runs of hidden systems:
Butum, trace 1 (9 x 20):
[[ 44  -6  -1  35 -15  10   3  45  43   1 -30  22  62  26 -27 -38 -17 -11
  -29  -9]
 [-48   2  14 -13  -5 -29 -11 -23  18  43  62 -29  20  24  41  32   6   4
  -27 -29]
 [ 50  20  30 -32  43 -21  38 -14  19 -10   3 -18   7 -14 -33 -36   5  -8
   -3  61]
 [ -8 -29  -9 -26   1 -31  12  54 -35  -3   4  19  22  35  49  35 -17 -31
   53  -6]
 [ 22  38  -3 -15 -27  -8 -21 -20 -24 -36 -26 -33  43  -1 -12 -41  56   0
  -28 -32]
 [ 27 -49 -29  15   9  31  -3  24  61  39  26 -29  35  31   4  -6 -42 -26
   -4 -12]
 [-17  21   0 -61  40 -24  14 -56 -33  10  42 -33 -22   5  10  19   5  17
  -19 -11]
 [ 77 -14   2   1  29   7  11  51 -13 -24 -16  -8 -18  -2 -23 -18   6 -34
   38  36]
 [-14   1 -50 -10  -9  -5 -32   0 -40  16 -31  18  16  15  52  26   8   2
   16 -68]]
dabag, trace 2 (9 x 20):
[[ 23 -26  45  14  13 -22 -24  44 -17 -12  37 -27 -43  -8  17  29  34 -29
   44  17]
 [-23  68  17  32 -32 -25 -28   1 -21   4 -28  45 -21 -30  19   3  44  19
   -7 -13]
 [ 19  41 -46   1 -16  45   5 -22 -16  11   7 -20 -20  14 -46 -21 -11  19
  -64 -14]
 [ -6 -59 -13  28  -4  35  15  -8  67  29  -3 -14   0  -6 -21  14 -39 -12
    2  52]
 [-31 -32  85 -12  25 -27   8  -6   7 -44  42 -11  -7 -16  -2   0  10  13
   19  21]
 [ -9  34  16  30 -40  -7 -38  61 -35  -8  41   0 -13  15  32  -1  36 -16
   10 -34]
 [-28  62 -44   3 -47  17  -3 -40  16  18 -33   7  31 -15   5 -35   7  15
  -32 -10]
 [ 21 -36 -17 -13  23  38  31  -5  34  -2  16 -18  31  32 -43 -26 -58   6
  -39  -1]
 [-34 -75  21 -10  13 -15   2   7  33   2  24 -19  18   3  41  27 -15 -24
   59  23]]
sigo, trace 3 (9 x 20):
[[-21  35  16 -21  -7 -21  28 -17  50  33  60 -29  40  12  10 -27  -7 -10
  -22  33]
 [ 50   7 -31   2 -11   7  41  54  11  15 -15   7  12  24 -17  -7 -25 -43
   16  63]
 [ 20 -58  -7 -29  25 -48  21  -7 -20  13 -29 -13  32  35   0  67  -1 -11
  -12  -8]
 [ 35 -33   5 -31  58   9 -26   4  -3 -14  38 -41   0  -5  36 -27   4 -17
   53 -36]
 [-32  20 -29  -4   0  -7 -11  -5  43  56  15  24  33  -1  69 -11 -21  -4
   24 -19]
 [ 17  68 -15 -49  34 -21  53  -5 -18  15   2  36 -10   2  -3 -22 -26   6
   -3  40]
 [ 29 -24 -49   5  14   8  -1  15 -43  11 -56  28 -40   5  -3  52 -12  -4
   21  -2]
 [ -4 -18  25 -23  51 -25 -33 -52 -25 -17 -21  -1  -8 -26  18  16  30  34
    0 -60]
 [-22  41   4  24   6  38 -41  13   7   8  42  18 -47 -33  36 -43  -3  15
   30 -30]]
Nizep, trace 4 (9 x 20):
[[  6 -32  19   2   3  -1  -7  13 -54 -25  27 -28 -45  28 -33  55  14   5
  -34 -21]
 [ 18 -36 -18  21 -36  18 -33  21  27  -5 -12 -50  42  -3  23 -21  34 -45
   40  -1]
 [-29  19  11 -22  20   6  -1 -42  20 -19 -13  33  46 -11   6 -49 -19  43
  -18 -48]
 [ -9  14 -35 -23  21  20  41  19  -7  36  52  18 -38  24   7  13 -66  -7
    8  31]
 [ 30  -6  -4   3 -24 -28  23  13 -31 -20 -70   8   1  -2 -35  33  33 -16
   -2  56]
 [  6 -52  24  21  11   8 -48   1 -22 -26   9 -26  -4  10  -5  20  23  19
  -19 -79]
 [-17   0 -46  -6 -16  36 -19 -19  45  31   7 -29  34 -14  48 -41  -5 -24
   42  -3]
 [ -9  39  11 -21  34 -10  36 -20   2 -12 -33  72   1 -19 -12 -29 -35  40
   -9  12]
 [ -5 -15 -14  10  -5   5  17  25 -37  26  31   2 -64  29 -13  71 -24  -3
  -17  20]]
dabag, trace 5 (9 x 20):
[[ -4 -30 -15  13 -31  36  23  10  -1 -52 -66  30  19  -4 -43 -23 -26   7
    8  30]
 [-30 -47   0 -24   5  44  16   9 -35 -64   5  -2 -21  -7  -9 -19 -33   6
   51  13]
 [ -5  22   2  -4 -24   8  17  59 -25 -36  -5  26  -8  -7  19 -33  -6 -26
   68  46]
 [-39  30 -20 -24 -39   2  35  11 -57 -45 -33  46  10  14 -11  -6 -15  16
    1  14]
 [ 13 -28 -53 -15 -38  46  21  18 -36 -44 -38 -22  18  19 -29 -17 -15 -21
   16  20]
 [-16 -47  -4  -4  -1  28  17   6   3 -50 -53  36  12 -22  -5 -22 -32   4
   57  27]
 [ -9   1   8 -41  17  10  24  31 -58 -61  12  21 -25   2   6 -24 -21  -2
   55  12]
 [ -6  31 -39  -2 -44   0  19  50 -46 -17 -39  35  -3  10  10   2  -4 -24
   40  36]
 [-10   1 -28 -28 -23  15  34 -20 -42 -50 -66  21  13   0 -39 -12 -11  17
   -5  22]]
Zamin, trace 6 (9 x 20):
[[ 15 -55 -30  -3   7  59  -6   5  33 -21   0 -26  41  14 -13 -49 -39  -8
   16 -24]
 [ -2 -28 -42 -20  19  37  16  17   7  -1  -9  13  -3 -11  32 -18 -46 -21
   77  25]
 [-18 -49 -23 -52  35  21  30 -24 -44 -31   4 -12 -31   6  -6  22 -37   8
   30  11]
 [  5 -24 -35 -17 -20  44 -19  -4 -64 -57 -30 -32 -15  -4 -12 -13  17  -2
   29 -25]
 [-14 -16 -32  -7   8  36 -21 -40  -6 -29 -69  28  14 -33   8 -31  -9  30
   22 -40]
 [-34 -26 -27  28   7  68 -21 -23  14   9   5  17 -53 -26  -2  -5 -41  30
   11 -19]
 [-59   8 -17   6 -31  22  -5 -17 -32  -7  -8  14 -62 -35  17  25   4   8
   43  37]
 [-42  -8  25   2 -18   7   3 -44 -40 -52 -35  10 -33 -28 -41  19  18  42
  -21  10]
 [-40  -3   9  49 -63  42 -35  -6   8 -38 -24   2   5 -20 -24 -24  19  25
  -21 -20]]
sigo, trace 7 (9 x 20):
[[ 16 -27   6 -22  16  17 -23  -7  16 -43 -13 -31  47 -22  27 -66  20 -15
   55 -20]
 [-56  17  -6  -5 -23  -6  15  35   6  21  46  31  36  41  43   1 -45   0
   -3 -24]
 [ 10  28 -54 -55   4  18  49 -37 -17  -3 -18 -21   2   0 -20 -23 -21  -7
    2  51]
 [ 15 -53 -14   8   7   2  -1  39 -26 -30 -66  51  23  17   1  20 -22   4
   28 -27]
 [-52 -24  12 -50  25  -6  -7 -47 -34 -20  40 -29 -10  -1  24  19   2  23
    5 -40]
 [ -9  33 -32   5 -19  49 -26   5  11 -13 -14   9   4 -33  32 -74   1  -4
   53 -10]
 [-51  37  -3  -4 -23 -23  34  -5 -13   8 -15  63  20  25  -5  17 -33  33
  -45  -7]
 [ 15  -7 -24 -21   8  43  16 -17 -50 -45 -13 -16 -55 -10 -49  -5  -6   8
    7  26]
 [-29 -57   7  35 -24   5 -43  -5  -1 -28 -57  18  22 -17  13  21  19  18
   12 -48]]
loz, trace 8 (9 x 20):
[[ 20   1 -15  37  -9 -13 -46  -1 -27  20 -52  16 -20  -6   3  50  42  16
  -25 -55]
 [ 30  25 -10 -42  58 -13  16 -57 -11  19  -6 -21 -46 -35 -10   5  17   6
    4  34]
 [  3  35   7  65  -2  10 -32  16  37  56  14  33 -53 -26  10  13   5   8
  -13  -3]
 [-21  27   7 -21   9 -24  12 -72  15  26   4 -19  14  -1 -20  13  11  33
  -72 -11]
 [ 54 -26  47  28  59  -6 -21  25  30  17  48 -17 -25   4 -13   5   2  -1
  -18 -23]
 [-41 -47  34  12   8 -37  -8 -47  24  10 -38  14   3 -25   7  58  16  27
   -9   1]
 [  9  -5  25 -17  55  -7  49   2  41  24  42  17 -14   4 -16  -2 -55   3
   -1  51]
 [-50 -19  22  36 -35 -23 -17  23  45  39  35   7  35  24  35  32  -5  -6
  -18 -15]
 [ 24 -21  29 -44  30 -45  44  -6  10 -22  -8  -4  71  32 -21  -7 -12   0
  -26   8]]
ruz, trace 9 (9 x 20):
[[-10 -32  10 -35  31  -5  26  46 -16  -5  62   1  -6  33  33  12 -42 -24
   49  11]
 [-33  27 -20 -37 -46 -37  29  14 -49 -14 -25  12  37  24  24  21  15 -19
   15  25]
 [ 45 -13 -38  -3 -31  16  -8  -9  -5 -25 -60 -33  54  13 -31 -26  26 -17
  -21 -12]
 [ 27 -31 -49  19  34  45 -16  -6  47  34 -36  24   4 -19  12 -17 -39   2
   21 -23]
 [ -1 -23 -10 -38  68 -10  19  -4 -25  22  32  20 -24  23  21  38 -46  14
    3 -33]
 [ 16  39  -5  -9 -18 -35   7  63 -69  -2   6  16 -18  30  14  33  21 -24
    9   3]
 [ 21  37 -26   6 -33  -9  -8 -30 -27 -13 -81   4   7 -22 -26   2  50   4
  -26   6]
 [ 44 -26 -10  50  21  49 -30 -10  35   6 -29   1 -18 -16 -42 -17 -11  22
  -37 -35]
 [-18  -4   4  11  50  20 -12  -8   8  36  42  23 -75 -22  25  22 -28  22
   23 -10]]
Zamin, trace 10 (9 x 20):
[[ 42   2 -31 -11  -6   5  -9 -14   5  -4 -51 -35  11 -34  13 -24  41 -36
   51  35]
 [  1 -39   9  -9  52   0  11  11 -12 -19 -18  61   7  17  -2  12 -54  35
   -4 -47]
 [-20  -8 -37  -4 -17  45 -31 -19   1  13  52 -72 -18  -7  27 -12   9 -19
   22 -16]
 [ 19  42 -10 -21  25 -12  23   4 -39 -18 -55  57 -27 -30   1 -13   1  10
   38  28]
 [-36 -41 -22   0  -9  23 -11 -38 -11   3   7 -15   1  30 -19  40 -22  34
  -58 -51]
 [ 21  15 -10  39 -26  27 -45   9   6  -1 -27 -18 -33 -52  13 -23  50 -21
   44  17]
 [-55   2  29 -13  27 -27  19 -22  -1  -7 -17  74   0  -7  12  16 -35  48
   -6 -18]
 [-17   7  -1  22 -34  45 -18 -15   6   3  59 -62 -41  -4 -26  -3  13  -2
  -32  11]
 [ -7  38   1  10 -39 -29  13  24 -17 -13 -67  50  11 -19   7   2  24  -9
   27  42]]
Butum, trace 11 (9 x 20):
[[-16   4 -60 -25 -14  11 -21 -61 -21  27 -21 -35  12   3  17  23  16  10
  -28 -47]
 [ 58 -47   9  16  43  36   2   0  18 -10  15 -32 -25   3 -58  -4 -18   4
  -29   3]
 [-11  -5 -17 -20  45   2 -24  -8 -26  23  20   7 -55 -23  56  27  -3   3
   55 -25]
 [ 49  52 -17   7   6  21   1  20 -40 -26 -39  31 -31  -8 -42 -37   5  15
  -21  -9]
 [  0 -17 -23  61 -27   9 -40  37  13  54   1  11 -20  12  23  50   4 -14
   -8 -27]
 [  4  32  16   3  31 -16  -4 -71  21  25 -23  14 -17 -29 -25   3  13  46
  -60 -13]
 [ 18 -23  54  35  39  -9  10  60  27   7  36  42 -33   4  -1  14 -29  -1
   14  19]
 [-30  77   9 -15  -8 -42  -9 -10 -27   8 -14  42  -6 -25  46  -4  33  12
   19  -5]
 [ 29  14   9  41 -39  -5  17  51  32  -1 -28  32  42  24 -39 -19  -8  -9
  -39  20]]
Nizep, trace 12 (9 x 20):
[[  2 -23 -12  -4  20   9 -12  37 -64 -10  11  18 -59  13  22  46 -10  -1
   38 -24]
 [  4  11 -50  33 -61  28 -36  -6 -11  -2 -65 -11   1 -24   6  -3  44 -16
   15  -2]
 [ -4 -16  16  26  35  47 -28 -33  27 -21 -11  21 -24 -37 -22 -39 -18  47
  -10 -44]
 [-61 -26 -18   6 -12  23  18 -10  32  33  19  13 -29 -15  24  29 -43   0
   34  48]
 [-19  13  30 -20  -6 -22  16  -7 -52 -58 -37  18 -30 -34 -10   3  27   9
   36  45]
 [-24  -8  11  50 -43  29 -40  51 -33 -21  30   6 -30  15   3  12  10   5
   -3 -46]
 [-15   3 -20  15 -49  55 -11 -29  35 -18  -7 -46  16 -26 -20 -56  13  -7
    3  27]
 [-30 -32  50   4  23  12  25   8  33 -35  11  44  14   0 -21 -29 -53  34
    3   8]
 [-59 -12 -14 -35 -36  -5  39   4 -37  -8  31 -19  -6  31   7  43 -23 -14
   10  43]]
Muto, trace 13 (9 x 20):
[[ 51  -7  15   2  41 -39  -1  28  19  24 -24  16 -10 -25  31  11  21 -33
   55  32]
 [ 21  18 -54 -34   1 -25  15 -27 -39  35 -29 -16  12  33  -4  47   9  -3
  -46 -16]
 [ 36 -45  10  23 -32   8 -34  37  -1 -33 -10 -55  31   6  -3  -7  48 -39
   21  -9]
 [-18 -10 -15 -16  37  -3 -42 -40  -7  28   5  -6 -10 -15  58  19  10  19
   15 -72]
 [ 58  32   9  17  17  10 -16   6  -6  13  30 -45 -61 -18 -31  -4  37 -14
  -17  23]
 [-10  -1  -4  26 -17 -48 -18  -5   8  38 -56  30   1 -19  33  62  34  -9
   14  13]
 [ 11  -2   4  14 -20  -3 -19 -13 -19  -3   7 -36  16  35 -37  21  25  13
  -78 -49]
 [-32 -31  36  36 -26   3 -45  17  34   1  41 -34   0 -19  40   2  29 -21
   41   0]
 [ -8  45  18 -16  47 -22 -12 -64  15  35  16   3 -23 -29   9   1  15  40
  -40 -24]]
ruz, trace 14 (9 x 20):
[[  3  42 -19  18 -65  29  -3  31 -43 -43 -26   0 -15  -5 -25 -27  28 -13
    5  25]
 [ -7 -15 -40  11 -14  53   4 -59  18  -5 -48 -15 -18 -30 -47  -9 -11  20
  -23  25]
 [ -3 -78   2  26  23  48  -4  15  18  -1  29  -7 -44   6 -17  26 -46   4
   12   1]
 [-64 -13   3 -22 -10   0   7  10 -51 -21  21  16 -41  -4  37  35  -8   0
   56  10]
 [-16  14   0 -23 -48   8  21  13 -67 -69 -15 -11  13  20 -33 -17  15  -1
   -9   9]
 [  3  -2 -61  26 -54  64  -5  -9  18  -1 -40 -20   1 -15 -26 -31  -3 -12
    0  26]
 [ -4 -76 -22  -9  40  41  13 -38  23  -1 -16  -6 -21 -13 -17  16 -49  16
   18  11]
 [-35 -45  -1   0  -3   9   4  51 -38 -11  32  19 -23  33  23  41 -39  -8
   35 -16]
 [-23  28 -29 -43 -34  -3  10   0 -80 -43 -21  -9  -8   3  13   4  26 -10
   35   9]]
Muto, trace 15 (9 x 20):
[[ 57  13 -29 -22  34   9 -32 -15 -49 -15 -16 -25 -12  -2  -1 -13  31   2
   -7 -63]
 [ 40  -7 -31  34  -7  16 -40  40 -11  32  -2 -14 -45 -15  28  23  26 -36
   43  -2]
 [ 11   0 -37  13  -2   6 -33 -56 -17  21 -59 -12 -31 -30 -10  39  37  22
  -25 -26]
 [ 24 -35  32  57 -14   1 -41  37 -18  -9   2 -15 -42   4 -24  45  37  -5
  -18 -21]
 [-62  18   1  23 -43  -5 -43 -33 -13  16   3  -9 -27 -24  32  36  42  17
   -8 -26]
 [ 19  33  54  56   0   1 -37   0  27   4  20   1 -25 -22 -27 -19  38  22
  -51 -22]
 [-49  -1  21  42 -23 -20  -6   0  46  60  28  15 -17  -5  20  50  -2   4
  -23  21]
 [-25   8  45   8 -19 -22  10 -50  31  -9   7 -23  22  -6 -41   2  25  27
  -68  18]
 [-29 -14  73  14   0 -44   4  36  33  -1  53  10  33  19  23   7  -3  -5
   -2   3]]
loz, trace 16 (9 x 20):
[[-63   5  -8 -28 -17 -12   5 -19  -7  27  69 -26   8  31  34  30 -15   5
  -21 -24]
 [ 49   5  65  12   7 -37  -1  36  24 -31   3 -13  42   1 -20 -36  35 -18
   -8  13]
 [ -7 -73 -28   9  -1   4   6   7 -27   0 -44  22  -7  26 -13  73 -27   5
   -6 -15]
 [ -5   4 -11 -43  24 -12  21 -17  27  20  22 -28   6 -24  41 -23  -3 -31
   63  53]
 [ -9  41   0  41 -27  -2  -1  50  13  13 -17  75  20  16   7 -13 -20  12
  -17 -20]
 [-12   6 -18 -57  -6 -24  21 -22 -52  -7  30 -50  20  40  -2  25  12  -6
  -32 -16]
 [ 70 -12  23  34   7  -9 -26  53  10  -9 -18 -11  -4 -17   2 -12  41 -38
   38  13]
 [-28 -10 -56 -13 -10   4  13 -43 -21  16 -75  40  -8 -10   3  43 -15  22
   -1   3]
 [ 18  61 -15 -27  28  10  13   8  10  34  68 -21 -25  -5  26 -44 -11 -19
   21  22]]

runs to name:
trace 17 (2 x 20):
[[ 33   2 -63  23 -17  54   7   7   9  27 -10  -6 -10  25 -43  -4 -37  -1
  -49  -5]
 [-27 -84   6  25 -17  30 -10 -10  16 -33 -39  -5  -7 -26  -9  20  -4  -1
   43  24]]
  Muto
trace 18 (2 x 20):
[[-25   8  26  34   0   4  -5  34  19 -14 -29  84  -2 -24  19 -25 -21  23
   33  -8]
 [-55  38   2 -22 -24 -17  20 -31 -53   1  23  -4 -48   0  -5  42  14  18
  -23  27]]
  sigo
trace 19 (2 x 20):
[[ 41   9  -1  39  28  -3  -4  15  11  56  11  13 -72  -7 -17  46  -2  -3
  -20  25]
 [  5 -21  33  26  -5 -36 -30 -32  23  18 -32 -29 -11 -40   5  42  63  -5
    3  22]]
  Nizep
trace 20 (2 x 20):
[[  6 -48 -35   1   4   8  16  10  32  53  29 -36   3  25  15  41 -32 -38
   13  31]
 [-10 -15  75  -8  18 -64   5 -24  23 -23 -18   2  31 -25   5   9  39   7
    6  22]]
  dabag
trace 21 (2 x 20):
[[-33 -53  18  14 -44  -2 -20 -24  41  -8   6 -56  51   1   1   4  25 -12
  -14   3]
 [-13 -36  21  -8  17  18 -13   6  45 -27  13  -9  44 -20  35 -59 -13 -12
   61  -9]]
  ruz
trace 22 (2 x 20):
[[-28 -29  30  13 -35 -27  -6  30   0 -22 -11  -1   0 -19  31  26  30 -29
   63  47]
 [-50 -16  13 -18 -27   6  -6 -35 -10 -55 -27  -5  59   2  -5 -27   9  30
  -15 -37]]
  ruz
trace 23 (2 x 20):
[[ 48 -36  34 -28  67 -17  21  -6  43 -10  14 -18  44   7 -16 -31 -20  -3
   -3  -1]
 [ 18  -2 -27 -13  -1  19   3  68 -10   5  53 -12  23  48  29 -24 -34 -34
   28 -18]]
  Zamin
trace 24 (2 x 20):
[[ 44 -30  36  -3  40 -35 -12  -4  13  17  22 -52 -26 -17   6  35  39 -27
   15  26]
 [  4  28   2 -29   4 -69  -6 -23 -34  28 -14 -16   6   4  31  53  57 -10
  -10  -7]]
  Muto
trace 25 (2 x 20):
[[ -4   3  60  32  29 -33 -28 -12  35  11 -13  26 -24 -55  22   5  38  15
   24   9]
 [-29   6   6   2  11  -6  40 -24   6  23   4  38 -31  10 -38  40 -42  36
  -55  28]]
  loz
trace 26 (2 x 20):
[[ 55 -44  52  16  47 -23  -8  18  22 -12  -6 -15 -23 -24 -18  15  25 -15
   25  29]
 [-30  23 -22 -37  -7 -48  12 -21 -53  31  -1   1 -11  22  31  69  16   2
  -11  -9]]
  Muto
trace 27 (2 x 20):
[[  2 -52 -45  -4   3  48   2  33  -6  -3   9  -8 -19   7  21   3 -40 -30
   64  12]
 [-39  -4   0 -47   3 -49   8 -43   0  -3 -39  10  68  -2  42   7  14   7
   15 -15]]
  sigo
trace 28 (2 x 20):
[[-18 -46 -37 -21  43  50   0 -44   4   3  -5   1 -38 -25   5   3 -43  20
   34  -7]
 [-27 -10 -32  -3 -13  44 -15   4 -63 -30  -3   2 -67 -17   9  15  -5   4
   45  -3]]
  Zamin
trace 29 (2 x 20):
[[ 57  53   9  15  14  -5 -28   4 -33  -4  -1 -12 -28  -4 -29 -14  46  11
  -47 -40]
 [ 28  50   8  51  13  10 -15  -6  29  37 -21  36 -56 -42 -17  -6  13  20
  -21  20]]
  ruz
trace 30 (2 x 20):
[[-58 -57  46  32   4   8   2   4  48  -3  21  29  -8 -12   6  20 -37  24
   11   5]
 [-52 -31  37 -22  -5  -7  43  -9  37 -15  40  -4  42  18 -11 -10 -42   7
  -12  31]]
  loz
trace 31 (2 x 20):
[[-37  43 -25 -13 -20 -18   8  39 -40  31  27  33 -19  22  55  30 -14 -13
   31   0]
 [ 22  71   1 -14 -42 -40  20  15 -15   0 -11 -15  35  15  -8 -17  43 -24
  -25  35]]
  loz
